(in the rows, 128 means zero)
Each path below is one point turned by a fixed rotation once a step. After each direction that follows a path, write how fast that rotation turns it, in degrees a step (0 if it stays still).
Each turn is a multiple of 5 degrees from 10 to 175, or 0.
Each row of a path follows its step; steps can be skipped.
Path 1:
step 0: [122 122 125 128 122 115 127 139 123 138 136 136 109 139 125 129 115 118
 107 124 136 136 122 123 123 125 135 124 118 133 134 121 135]
step 1: [130 125 136 135 117 146 138 134 114 138 121 123 117 121 114 136 139 123
 128 127 126 138 131 119 139 126 125 119 127 138 141 126 125]
step 2: [129 131 134 118 130 129 125 146 120 121 140 127 139 121 116 120 141 126
 136 127 111 110 132 129 130 123 121 122 126 137 126 142 128]
step 3: [141 113 123 113 138 128 127 128 133 120 129 122 128 130 136 114 118 129
 146 129 141 123 131 122 123 123 138 119 133 141 117 131 134]
step 4: [123 130 121 130 137 121 130 122 121 130 119 105 122 133 127 125 125 124
 127 151 142 123 140 133 126 123 130 138 136 119 133 113 129]
step 5: [121 124 123 138 119 124 114 120 135 125 142 127 121 121 121 125 135 126
 121 139 129 132 107 133 136 117 127 140 138 124 144 129 125]
step 6: [131 116 128 126 117 126 140 132 129 147 141 137 110 123 135 126 123 124
 118 131 120 124 120 124 127 135 130 136 115 132 130 145 136]
step 7: [132 123 143 132 118 138 144 146 128 130 130 121 121 133 127 136 132 126
 140 126 133 127 133 114 128 130 117 111 127 113 129 127 135]
step 8: [126 143 132 134 129 126 123 130 110 110 140 124 128 122 128 123 124 123
 139 121 126 107 131 119 137 131 118 122 135 136 122 119 126]
step 9: [124 130 124 117 135 124 122 135 126 121 125 129 124 135 139 108 115 139
 145 136 123 137 121 126 134 117 137 135 121 144 127 120 123]
Speeds:
[128 128 126 126 128 128 132 127 128 124 131 127 127 133 128 129 124 128
 125 127 136 125 130 129 127 129 127 121 131 123 123 129 129]	90
[129 126 126 127 125 125 126 129 130 129 122 128 123 125 131 131 126 126
 129 130 125 132 135 126 127 126 130 124 127 125 125 127 133]	115
[130 129 126 123 126 126 135 129 126 129 128 124 128 127 131 129 128 127
 130 126 133 135 126 129 123 129 125 131 123 132 129 127 128]	120
Path 2:
step 0: [125 130 118 128 137 128 125 125 138 126 127 134 117 118 126 133 125 132
 128 138 125 122 138 150 132 128 123 137 133 122 150 125 122]
step 1: [129 133 126 133 125 118 129 126 129 126 132 114 125 141 126 142 130 135
 127 134 139 128 123 130 144 120 131 128 115 140 122 147 128]
step 2: [136 120 133 122 122 139 147 128 126 126 136 135 125 134 131 129 129 123
 123 123 120 137 137 129 128 121 135 129 152 129 117 134 136]
step 3: [140 137 143 127 129 130 127 130 132 119 116 128 132 130 132 124 125 139
 151 126 131 128 128 133 123 137 125 115 124 113 123 123 128]
step 4: [118 129 109 112 126 132 114 126 129 128 126 126 128 138 137 126 137 121
 120 126 129 121 125 118 116 128 140 125 120 114 133 130 129]
step 5: [126 129 119 141 125 132 124 121 120 142 132 133 132 117 119 150 122 130
 133 132 129 121 122 129 125 130 118 132 143 122 135 130 120]
step 6: [129 137 124 138 127 120 132 114 122 131 122 129 115 131 123 109 126 122
 131 124 136 127 132 137 130 120 122 136 119 139 117 143 131]
step 7: [122 120 134 129 112 142 148 149 129 114 132 132 123 130 117 125 132 122
 126 129 125 121 127 128 128 122 130 121 126 133 133 127 127]
step 8: [140 123 126 127 126 127 112 116 132 112 127 134 129 139 124 133 121 129
 135 133 128 141 138 137 136 134 133 117 127 127 132 110 129]
step 9: [132 127 127 123 126 133 117 131 132 127 128 106 136 130 137 125 124 121
 124 138 128 125 135 114 131 134 123 133 130 118 132 150 135]
Speeds:
[127 128 128 123 121 126 131 128 131 127 130 121 128 132 129 127 128 123
 125 124 125 127 124 124 125 129 128 133 126 129 129 130 127]	140
[127 135 125 128 130 128 125 129 128 128 128 130 126 125 125 131 136 128
 130 128 125 132 131 123 122 130 124 130 127 130 127 129 127]	60
[127 124 132 126 123 129 130 126 130 128 130 131 124 129 127 126 134 127
 130 133 128 133 124 128 133 130 125 126 128 126 124 127 131]	70
Path 3:
step 0: [128 122 131 119 133 131 127 134 126 122 141 131 122 110 122 136 140 126
 134 131 136 117 134 105 127 131 132 131 132 134 128 126 138]
step 1: [125 141 122 134 135 122 139 126 120 138 126 128 120 136 117 114 124 138
 126 133 137 142 127 119 111 120 124 124 133 126 127 125 127]
step 2: [116 111 143 127 121 134 133 129 108 125 129 133 141 128 116 121 122 125
 137 126 128 125 135 123 137 136 137 124 124 126 127 129 126]
step 3: [136 130 123 121 136 135 121 123 126 127 132 135 126 119 125 137 130 130
 130 133 127 132 117 106 115 136 130 133 141 121 133 115 134]
step 4: [120 132 133 136 127 115 143 132 121 121 135 135 125 130 118 119 122 128
 135 142 136 131 133 125 118 126 110 131 126 135 129 137 121]
step 5: [121 116 141 130 130 133 125 118 118 143 130 130 137 124 123 118 121 129
 128 130 127 129 129 127 132 130 144 131 136 125 145 119 139]
step 6: [123 132 125 128 136 130 121 129 117 118 134 131 111 131 123 142 126 120
 131 141 127 128 129 112 120 146 127 126 129 126 122 134 133]
step 7: [125 123 138 129 124 123 139 120 124 137 120 139 118 125 125 110 138 134
 132 134 138 125 123 126 117 129 117 135 136 133 136 128 118]
step 8: [136 116 139 126 138 129 127 125 113 131 140 125 133 132 126 130 121 127
 132 133 138 142 143 121 135 127 143 127 127 127 137 134 133]
step 9: [119 131 123 132 129 130 118 114 116 121 121 127 121 129 124 129 126 140
 138 136 121 128 118 118 115 140 132 140 128 135 118 120 129]
Speeds:
[129 124 123 125 128 129 123 125 125 128 125 124 130 123 126 134 127 128
 129 127 130 126 126 127 126 130 124 126 123 130 129 128 133]	120
[126 133 126 130 132 129 127 125 130 124 130 127 129 127 129 129 132 130
 127 132 130 123 124 127 121 126 131 128 127 125 125 134 128]	125
[126 128 130 129 123 128 128 124 130 131 129 129 130 129 124 130 125 129
 126 127 139 132 130 133 128 126 129 129 127 125 127 131 129]	115
[128 126 124 128 131 125 132 128 130 125 123 127 127 129 129 122 123 126
 132 127 131 125 130 132 123 132 126 126 131 127 125 127 129]	130
[128 128 129 127 131 127 125 129 122 128 127 131 130 122 127 128 125 134
 127 127 123 128 132 134 128 128 132 126 129 124 126 132 127]	115
Path 4:
step 0: [137 126 126 118 128 128 131 137 115 133 128 144 112 134 136 120 125 129
 137 128 144 122 122 127 143 124 135 134 125 136 127 134 124]
step 1: [137 138 117 131 125 129 124 131 125 147 123 126 130 130 139 117 121 132
 121 137 114 141 128 136 120 132 129 129 120 130 138 118 125]
step 2: [128 121 124 122 140 130 126 131 125 143 124 141 126 116 115 141 140 124
 135 128 138 129 121 122 116 134 139 132 128 124 132 122 119]
step 3: [135 131 118 131 133 121 125 132 111 123 135 134 126 140 132 121 144 132
 126 114 131 134 131 127 140 136 125 120 114 130 138 130 129]
step 4: [116 121 119 123 125 136 133 125 128 136 116 130 143 126 132 123 130 135
 116 126 121 141 113 131 128 140 123 137 139 134 137 133 122]
step 5: [133 127 138 120 137 123 126 122 123 130 116 129 119 118 108 128 150 127
 128 128 113 126 128 118 132 127 128 129 125 132 131 128 137]
step 6: [124 133 121 124 128 130 121 110 129 115 125 138 121 129 138 120 134 121
 121 121 130 127 122 145 139 138 134 122 123 121 126 139 123]
step 7: [121 136 139 125 130 129 144 118 123 134 116 120 138 125 129 127 121 126
 118 139 133 135 121 124 134 136 125 126 131 120 140 122 146]
step 8: [126 131 133 118 149 127 122 122 130 127 134 141 118 120 122 118 126 117
 118 121 125 123 133 123 124 130 121 142 127 132 115 125 136]
step 9: [126 145 125 135 124 126 124 125 123 118 132 131 137 123 129 132 112 118
 124 134 124 126 124 121 144 140 139 124 115 132 130 137 121]
Speeds:
[128 127 128 133 125 128 122 125 130 128 129 133 129 125 121 131 130 125
 131 129 130 129 132 129 127 130 131 126 124 128 127 133 129]	110
Path 5:
step 0: [122 139 132 136 130 123 138 108 115 128 117 130 131 125 128 120 114 131
 125 137 127 128 120 133 137 129 123 130 124 117 118 139 124]
step 1: [138 130 120 115 128 112 117 123 133 137 142 125 122 143 118 135 136 131
 131 125 123 127 113 130 127 123 128 129 130 128 119 130 123]
step 2: [117 120 128 130 140 130 128 137 118 116 133 115 139 120 115 123 122 126
 135 128 121 129 123 127 115 144 131 126 122 130 121 124 129]
step 3: [125 138 127 125 133 122 126 127 116 138 116 136 119 116 127 130 117 134
 132 118 123 126 117 117 146 126 131 136 131 133 135 135 129]
step 4: [123 136 124 115 126 132 133 127 128 136 133 129 134 146 141 132 132 136
 139 138 125 129 120 123 123 136 137 130 134 118 115 119 122]
step 5: [126 134 119 121 131 134 123 137 123 138 140 137 138 115 110 124 125 112
 125 119 133 120 133 131 123 134 129 125 121 121 125 131 128]
step 6: [117 128 133 130 140 135 119 126 125 131 121 123 131 128 128 129 135 130
 147 132 125 115 130 116 139 111 131 135 125 139 135 123 127]
step 7: [125 134 119 123 128 140 147 123 133 132 130 126 134 138 126 120 132 132
 113 123 129 136 122 123 137 137 136 141 128 119 137 117 126]
step 8: [128 138 137 130 118 124 127 120 112 135 133 137 129 139 118 117 125 118
 130 125 137 121 140 120 118 121 125 124 127 125 120 133 121]
step 9: [127 125 123 127 147 122 117 124 146 122 120 116 133 133 121 121 126 121
 133 128 131 120 125 137 135 119 126 138 123 121 126 124 118]
Speeds:
[131 126 129 127 124 124 126 131 127 133 129 132 130 128 123 123 126 134
 125 126 128 126 128 129 132 126 130 125 129 127 132 130 133]	155
[129 126 130 123 129 127 129 129 125 122 128 129 127 129 130 123 132 128
 133 134 130 129 126 123 126 124 128 122 128 126 130 127 129]	160
[128 128 128 127 128 125 128 130 126 131 132 123 124 129 127 125 127 125
 129 126 129 124 133 127 119 133 125 127 129 127 131 127 131]	115
